The rows of Z fall into a few groups, and each row is roughly a mix of its group's hidden directions.
Z, 144 rows:
[[ 11   6 -13 -16   1 -18 -22   0  23  -5]
 [  2  14  -4 -31   8   8 -16  15  -4 -12]
 [-15   7  -2 -14  10  14 -17   8 -28  -7]
 [-13   3  10  -4  -6 -31  -9   4 -11 -21]
 [ 13  -2  -9  17  -7   2  12 -11  33   2]
 [ -3 -16   5 -13  -2 -17 -30 -13   2  12]
 [-16   6   8   5  16 -25  23   3  -2 -10]
 [ 16  -4  32  12   9  12  -7 -10  10   6]
 [  1 -27  10  19 -14  14   6  -1  -9  16]
 [ -1   6  18  29  -5 -12  -3  16  17  -7]
 [ 22   0  -4 -21 -12   0  24  16  -7   3]
 [  9  21  -3 -17  12  19  10  -1 -23  -2]
 [ 20   8  15  -4  -4  11  -3  24   7  22]
 [ -3 -22   7  25  19  -9   0  -7 -11 -15]
 [  3  18   6  19  13  12  25   5  16  -7]
 [-22 -12 -15   7 -16 -14  -8   6 -23  -3]
 [-12  27  10 -16   6 -16   0  -8 -19  -8]
 [  4  -7  28  12  13  -8   6  11   5 -24]
 [ -3   4  -3  -9   0  -1  34  20  13 -12]
 [-12  19   3 -20   4  12   0  25  -6  16]
 [ 18  23  15  -3  16   9 -23  -3  -5  -3]
 [  8   9   2  34  -2   3 -20 -12 -10  -4]
 [  2  12 -17  22 -18   2 -17 -19   2  10]
 [  6  -1  27   3  -2 -27 -10 -15  -7  -9]
 [  6  -1   1   2  -5  28  -1 -20  14  23]
 [ 11  12  26  22  -9  16  -7  -8   8   7]
 [-12  25   5  17   0 -18   1  22   5  -8]
 [-20  -5 -10  19   1  18 -18 -16  -4 -13]
 [ -3  15  17  20  13  15   2   0 -20 -17]
 [-17  -3  12  10   2  10  32  -2 -17   1]
 [  8  -8  -1  15 -15  31   8 -19   4   1]
 [  1  22  14 -17   5 -22 -13  12  13   5]
 [ -2  -7  -4   0  10 -21  -7 -35 -10   2]
 [  6 -19 -23   4   0   2  13  -3 -18 -23]
 [ 12  -7   7  22   1 -21   1  15  16 -19]
 [ -5  22   8 -15  12 -10  -6 -18  24   6]
 [ 19 -22   3  22  11   2   6  14 -16  -6]
 [ -7 -24   4  22   2  -1 -13 -12 -23   5]
 [-16 -19  -8   9 -26  -5   9  14  14  -2]
 [ -2   7  -1  10   4  35  -4   5  21   8]
 [-15   1  16  11  13 -13  19  15 -21   3]
 [ 16  12   2   5  19  29 -12 -11   9  -5]
 [-17  -7  -4  15  11   0  33   6 -12  -3]
 [ -3  24  22  -8  11  -9 -10   2  12 -19]
 [  9  18   8  -8  19   3  11  14  27  -7]
 [ -1 -17  19 -26   9  -4  -6  19  -8  -9]
 [ 13  -4   5  13 -13  -2  22   3  23  19]
 [ 19  -6  10  -5  -7 -10 -14 -15 -26  13]
 [ -5  -8 -20  -8 -25   6  -1 -17 -22   6]
 [ -1   3   1  38  -4  -6  -8   0 -20   1]
 [  5 -15  13 -15 -10  -8 -13   8 -28  13]
 [  6  -7   6  14   5 -36  13   0  12  -2]
 [ 17 -10  -8  -3  12 -14   3 -11 -29 -13]
 [ 11 -19  14 -19   5 -10  -5  25   9  -8]
 [ 14   5   5  -2  17   5  20  23  12 -19]
 [-15  20 -21  -5   3  -4  -7   0 -17  23]
 [-19  19  17 -27   0   5   4  -7 -12  -7]
 [-13  16   2  -5   8  19  20  -5 -25  -7]
 [ 16 -20   5  21  -1 -25  -8 -12  -2  -7]
 [ 23  -3   4   1  10   5  14  28  -8 -17]
 [ 18  -9   9 -10  11 -21  21 -20   0   3]
 [ -1   3 -24  -5 -15  13  -7  20 -23  -3]
 [ -3  35   4  -3  -1  -8   8  22  -1  -9]
 [ -7  -6   9  12   5 -27 -20  12 -12  16]
 [  3   3  -3  -8 -10 -23   8  17  25 -17]
 [-14  26 -13  20  -2  -9  11  10 -13  10]
 [  8  -6  -7  25   4 -17  16  -7  24  -6]
 [ -4  -4  -8  30  -3  -1   0 -14 -25  12]
 [  0  -8  18 -19  10   6  -3   7  16 -28]
 [ -3   1   2   5  11   2  17  16  30  20]
 [ -5  15  11 -12  16  -9  20   6  -7 -25]
 [ 10 -14 -31 -11  -5  -3 -17  -4 -13   7]
 [ 16   5  19   5  -1 -27 -20   2  10   5]
 [ -8  12   3 -39   2 -10  -8  -5  -6  -5]
 [ -7  18 -11   6  21 -15   2  18  21  -3]
 [ -3 -10 -10  -3   6  -3 -25  24  15 -17]
 [  5   0  -7  24 -16 -16 -13  -2  26   0]
 [ -1  -6  23  -5   4  -1  -3  12  31 -17]
 [ 12  19 -10  11  -9   4 -21  15 -12  19]
 [ 29   8   0  -9   4 -20 -14  11   9 -12]
 [  1   0 -36  -9  -1   4   1  -2 -24   5]
 [ -6 -20 -13  12   2   8  33   3  -7   7]
 [  5 -13 -12 -16   5   9  14 -15 -23 -19]
 [ 20   2   8  13  17  -4  16  17  20  -9]
 [ 11   9  -2 -24 -26  15  16   3   3   5]
 [ -4  15 -18  -3   7  14 -19 -23  -4 -16]
 [ -2   2 -25  21  -4  14  13  21   5  10]
 [-12  -5 -21   0   5  -2  27  14  18   8]
 [ 22  11   6  -4   2  28   0  14  12  15]
 [ -1  -4   1 -15 -33   4  15   4   1  19]
 [ -5  14  12 -17  19 -19   4  -9 -11 -19]
 [-14 -24  -3   5 -12  -4  28 -12  -1 -11]
 [ -9 -22 -10 -11   4   9  20 -21   7  12]
 [ 16  -3   3 -11 -11 -10  19 -28 -12   7]
 [ -1  27   0   3   5  12 -10 -23  12  16]
 [ -8 -15  -9  -4  -6  -4  39  -3   0   3]
 [ -5 -24 -21   5  -4  14  19 -12 -12  -8]
 [ 10   8  14  27  -3  -1  13  -7  25   4]
 [-21   4 -14 -19 -13 -10   8 -14  18  12]
 [  5   1 -13  19   6  14 -22 -17   8 -20]
 [-10  -9   2  10   8  -5   0  19  14 -33]
 [ -2  32  11   5   9   6 -15   5  21  -2]
 [  0 -13   8  -5  17  18  10   1 -32   1]
 [  3  12   0  20 -13 -11  18 -13 -10  23]
 [ 15  -7  14  13  11 -10 -20   2 -21 -16]
 [  2  -1   8 -17  13 -18  21  16   3 -21]
 [-12 -12  26  -7  13  12 -17 -17   8   7]
 [ -5  26  14   7  -7 -14  18  -9  -1  20]
 [ 10 -10  27  15  -6 -19  -4  -5  10 -18]
 [ -1 -19   8  22  -5 -15   3 -27  -9   3]
 [ 16  12  15  32 -10   5   1   4 -14   4]
 [ -5  14   5 -24   5  10   2  18  26   3]
 [  7 -16   0  37  -9   4   8   4   9   5]
 [ 12 -12 -14  16  -7  -3  15 -16  26  -4]
 [-24  -8 -15  15  -2  -6   1  29   0   6]
 [ 18   1  19  17   8  -1 -13  17  20  -9]
 [ 12  13 -27 -20  -4   8   0  16 -12  -3]
 [  8  -4  12  -3   1  17 -30   3  11  20]
 [ 18   0  -3 -19   9  25  11  16 -12   8]
 [-12  26   6 -19  10   7 -20  12  -6  -2]
 [ -2 -33 -11 -13   9  15 -11  -3  11  -7]
 [ -3  13 -19  -9   0  20  -6 -29   8  -1]
 [ -7  11  15  10  12   1  -8  28  22   0]
 [ -5  13   8  38  -5  -3   3   2  -9  13]
 [  2  -9  -1  -1   8 -33 -13 -13  -4 -20]
 [-18  -1   2  -4 -25 -10   6  29   3   7]
 [-12  -6  -4   7  -2  18  24  10  27   4]
 [ -8   7   8 -18   7   0  -5  22  28 -11]
 [ 16   7  18  -9  -6 -16 -23   0 -15  16]
 [ -9 -12 -25   5   2  13  23  -3  -2 -20]
 [ 26  19  -5 -10 -10  -1 -25   9   5  -3]
 [  3  -6  -2   8  -2 -17  32   7  19  12]
 [-17  -6   8  -9   6  -4  15  14 -32   5]
 [  2  14 -23   2  28   7 -15  -7  -2 -12]
 [  3 -10 -33   5   0   2   4  13 -13 -20]
 [  2  -9 -17   6   9  19   7 -33  -1  -4]
 [ -4  -9  -8  24   7  -5  32  -6   9  -7]
 [ -3  19  15   9   4  13 -16 -22   3 -20]
 [ -3  31   5 -26   2   8   2   4  -7 -13]
 [ -4 -34 -11 -12 -12 -12   8  13  -5   3]
 [ 11  12  -2  28   8  -3  -9   3  28  -1]
 [ -5   2 -11 -15 -14  13  -2  -3  23  26]
 [-28  23 -13   6   9   0  15   6 -10   8]
 [  0  -8 -17 -19   0 -13  15 -21 -18 -11]]

Here is one row from each group, named. Which group is each of the other rows in?
[  9  -5 -10 -26   5  16   2  -4  -2  28]
S
[ -3 -14   0 -22   8   8   0  12  27 -16]
P
[ 11  -4  10   3  10 -19 -17 -18  -9  24]
X
[-17  -3   9  18  11   9  24   2 -23  -4]
L

[ 17   5  19   7   4   6 -23  20 -15  -7]
X
[  0 -26  10 -17   4 -15  -9  11 -19 -11]
S
[ 17  -2  28  -1   9 -11  14  18   7 -13]
X
[-13  -4   2 -38   2 -10  12   8  -2  -7]
S
[ -2  -2  36  14  -1  -6   5 -16  11   4]
P
[-17 -11  20  23   8  -2  10  -1  12 -17]
P
[-19  -1  -7  12  17 -15 -11  -7  -4 -27]
X
[  6  14  -9 -22 -13  -8   6  28  -9  -8]
X
[-20  -3  11  -2 -10 -26  -8 -24  -1  -5]
X
[ 13   3 -15  21 -14  -3   7  25  14   5]
P
[ -5  22  17 -11  -3  24 -15   8  -9   9]
L
[ -1   8   5  -5  -7  -9 -21   2 -23 -27]
X
